In the rows, zero is written as 128.
Each path is a new rotation, seen through one point. The rows after it are directions, each followed by how far the rotation turns it, in degrees each step (0 if it stays put).
Each turn is a multiple of 5 degrees from 10 to 175, or 0.
Each row of a path follows its step; steps can be skipped.
path 1
step 0: [138 126 145 143 122 124 130 131 129 126 116 122 140 132 121 123 142 127
 133 125 136 134 122 123 126 128 127 130 134 121 123 136 125 126 139 134
 127 128 123 124 120 136 114 131 134 115 136 104 139 129 113 124 134 122
 124 125 127]
step 4: [121 137 134 123 128 123 124 122 128 134 137 134 136 131 116 136 125 119
 133 130 116 116 128 133 124 122 134 135 124 128 139 137 134 128 130 128
 125 133 122 141 126 122 124 121 120 132 136 119 147 135 122 133 109 127
 114 149 126]
step 5: [141 123 129 134 127 147 138 132 134 128 124 123 128 116 125 109 125 126
 131 118 122 134 119 132 123 139 130 129 128 141 122 131 134 131 112 112
 134 142 120 124 123 120 123 129 126 130 126 124 115 127 142 128 139 131
 130 136 131]
step 8: [130 122 126 121 131 134 131 118 124 135 146 122 124 136 127 129 127 128
 135 121 130 125 126 119 133 120 140 132 120 124 122 123 137 119 133 121
 130 139 132 142 127 122 129 134 135 141 120 118 122 134 130 137 132 127
 158 132 117]
step 10: [131 134 133 124 125 112 130 128 129 126 130 120 112 134 130 119 136 119
 133 130 141 134 115 123 125 136 126 132 119 110 140 116 125 129 115 131
 129 125 118 130 125 128 122 121 139 115 126 112 132 139 127 122 126 142
 133 139 130]
step 12: [137 148 122 118 126 129 122 125 128 123 133 125 143 121 141 129 130 126
 138 135 144 135 127 130 125 131 128 136 124 126 126 124 131 124 111 121
 133 124 148 133 129 121 127 133 127 131 128 138 111 117 130 112 123 133
 129 131 126]
step 13: [118 119 143 138 121 137 129 134 124 129 140 130 126 138 119 122 134 135
 115 147 139 134 125 125 121 114 142 133 126 135 120 125 114 128 130 139
 126 119 119 127 122 135 131 132 131 115 130 120 129 133 131 122 121 122
 124 130 118]
step 18: [117 128 133 129 117 145 126 127 132 131 132 130 137 137 132 116 126 144
 150 117 127 131 139 125 124 133 128 130 124 139 124 133 149 124 126 134
 128 135 138 120 131 138 128 130 135 128 117 120 116 134 130 134 137 124
 130 132 134]
[128 127 128 128 131 130 130 131 127 127 130 132 128 125 128 128 126 130
 129 126 130 127 129 127 129 132 127 130 129 128 129 132 124 127 129 129
 128 130 127 130 124 126 130 128 129 129 124 126 131 125 132 128 124 129
 133 129 133] => 115
[130 128 134 130 126 132 129 129 124 128 131 127 125 128 130 132 127 127
 130 130 128 124 128 127 131 127 127 130 128 127 132 128 125 126 129 128
 123 128 125 126 130 126 126 125 128 129 129 126 129 130 127 126 129 131
 125 125 129] => 110
[131 124 129 127 126 124 128 130 129 128 126 127 129 126 129 126 125 129
 130 130 126 129 123 130 129 128 123 125 129 128 129 129 131 132 126 128
 131 129 124 131 124 126 125 128 129 127 131 128 131 126 125 128 130 131
 128 127 129] => 70
[124 129 128 127 127 124 131 131 125 130 130 129 125 129 128 129 127 128
 127 130 127 123 124 129 130 124 131 127 125 128 129 131 126 128 129 127
 131 125 129 129 130 133 126 129 129 131 126 128 130 125 130 126 130 130
 131 131 125] => 160
[129 125 130 128 128 126 128 127 127 130 129 122 126 125 128 124 126 133
 129 127 130 128 127 130 128 127 131 129 131 130 128 126 127 128 125 131
 124 127 127 122 128 127 126 129 128 127 124 126 130 128 130 129 128 124
 131 132 126] => 135
path 2
step 0: [126 137 139 132 124 129 133 135 133 129 128 137 118 118 125 139 118 126
 138 124 121 139 136 119 131 122 118 141 115 128 134 136 140 123 110 127
 119 131 129 138 138 120 136 132 127 130 132 131 130 137 134 132 142 111
 126 134 132]
step 2: [135 125 125 139 142 141 127 125 126 114 127 118 122 131 130 135 127 132
 127 125 116 126 131 133 128 115 131 121 134 149 126 129 119 138 134 129
 134 136 123 138 135 120 133 131 131 119 132 129 139 119 125 113 117 139
 139 140 134]
step 4: [129 135 136 122 133 121 137 134 124 119 136 125 129 128 113 127 130 139
 138 123 122 137 138 135 126 132 113 137 124 118 133 131 130 125 122 134
 122 139 125 127 113 119 133 134 130 123 138 133 115 134 151 133 120 118
 122 130 125]
step 5: [119 129 137 142 144 130 140 122 118 132 120 134 143 122 123 136 126 137
 122 133 116 136 132 130 140 114 130 127 128 132 130 132 136 140 124 135
 146 130 121 135 119 121 130 131 128 132 124 125 128 133 132 134 124 128
 113 133 115]
step 10: [122 117 130 132 139 130 126 119 135 127 141 116 119 133 127 130 127 123
 128 120 109 123 128 147 123 135 124 126 121 137 136 133 132 136 119 124
 131 142 127 142 118 125 137 130 136 130 132 124 136 116 133 116 123 129
 115 127 136]
step 12: [133 138 131 124 129 137 149 139 121 121 129 126 124 118 123 134 135 136
 133 124 135 136 122 121 142 127 115 137 122 143 131 134 126 123 122 135
 128 127 121 137 121 112 127 120 128 133 131 125 122 129 139 144 132 127
 139 137 128]
step 14: [136 140 127 133 140 125 124 136 136 127 133 123 112 126 124 136 113 127
 133 126 112 126 142 142 121 128 131 121 129 122 123 132 125 142 128 124
 126 128 129 138 140 122 129 134 133 124 141 110 138 119 123 118 134 121
 130 132 122]
step 19: [126 144 133 136 127 140 128 127 123 130 127 129 131 130 132 115 123 128
 131 128 140 140 144 132 141 109 129 134 115 137 142 130 112 139 134 125
 126 142 126 133 129 116 130 132 125 129 144 128 129 131 127 125 132 121
 124 128 127]
[131 128 128 124 130 130 131 126 127 129 126 127 128 124 128 128 125 125
 131 126 125 128 128 131 127 122 130 130 128 128 131 126 125 123 130 127
 125 127 126 132 128 131 126 127 128 130 126 128 129 131 126 132 129 128
 129 127 127] => 60
[127 126 128 132 129 128 130 131 128 128 126 129 126 126 129 131 128 129
 125 125 127 128 129 128 124 126 127 127 132 129 127 124 126 128 128 132
 134 123 124 126 130 128 128 126 127 128 128 127 126 128 126 128 126 128
 131 130 124] => 115
[131 128 129 128 129 125 131 129 126 130 128 128 128 128 132 127 125 124
 127 128 130 129 128 126 134 129 130 129 127 129 128 132 129 130 126 132
 131 129 128 128 126 125 125 126 128 131 130 128 126 130 125 127 132 124
 128 126 124] => 55
[126 128 129 125 129 126 127 127 128 129 128 129 124 130 128 122 132 128
 127 129 129 124 124 133 126 128 125 127 127 129 132 131 129 129 128 125
 131 125 125 128 125 126 127 124 126 130 125 126 129 131 126 130 130 127
 126 128 129] => 25
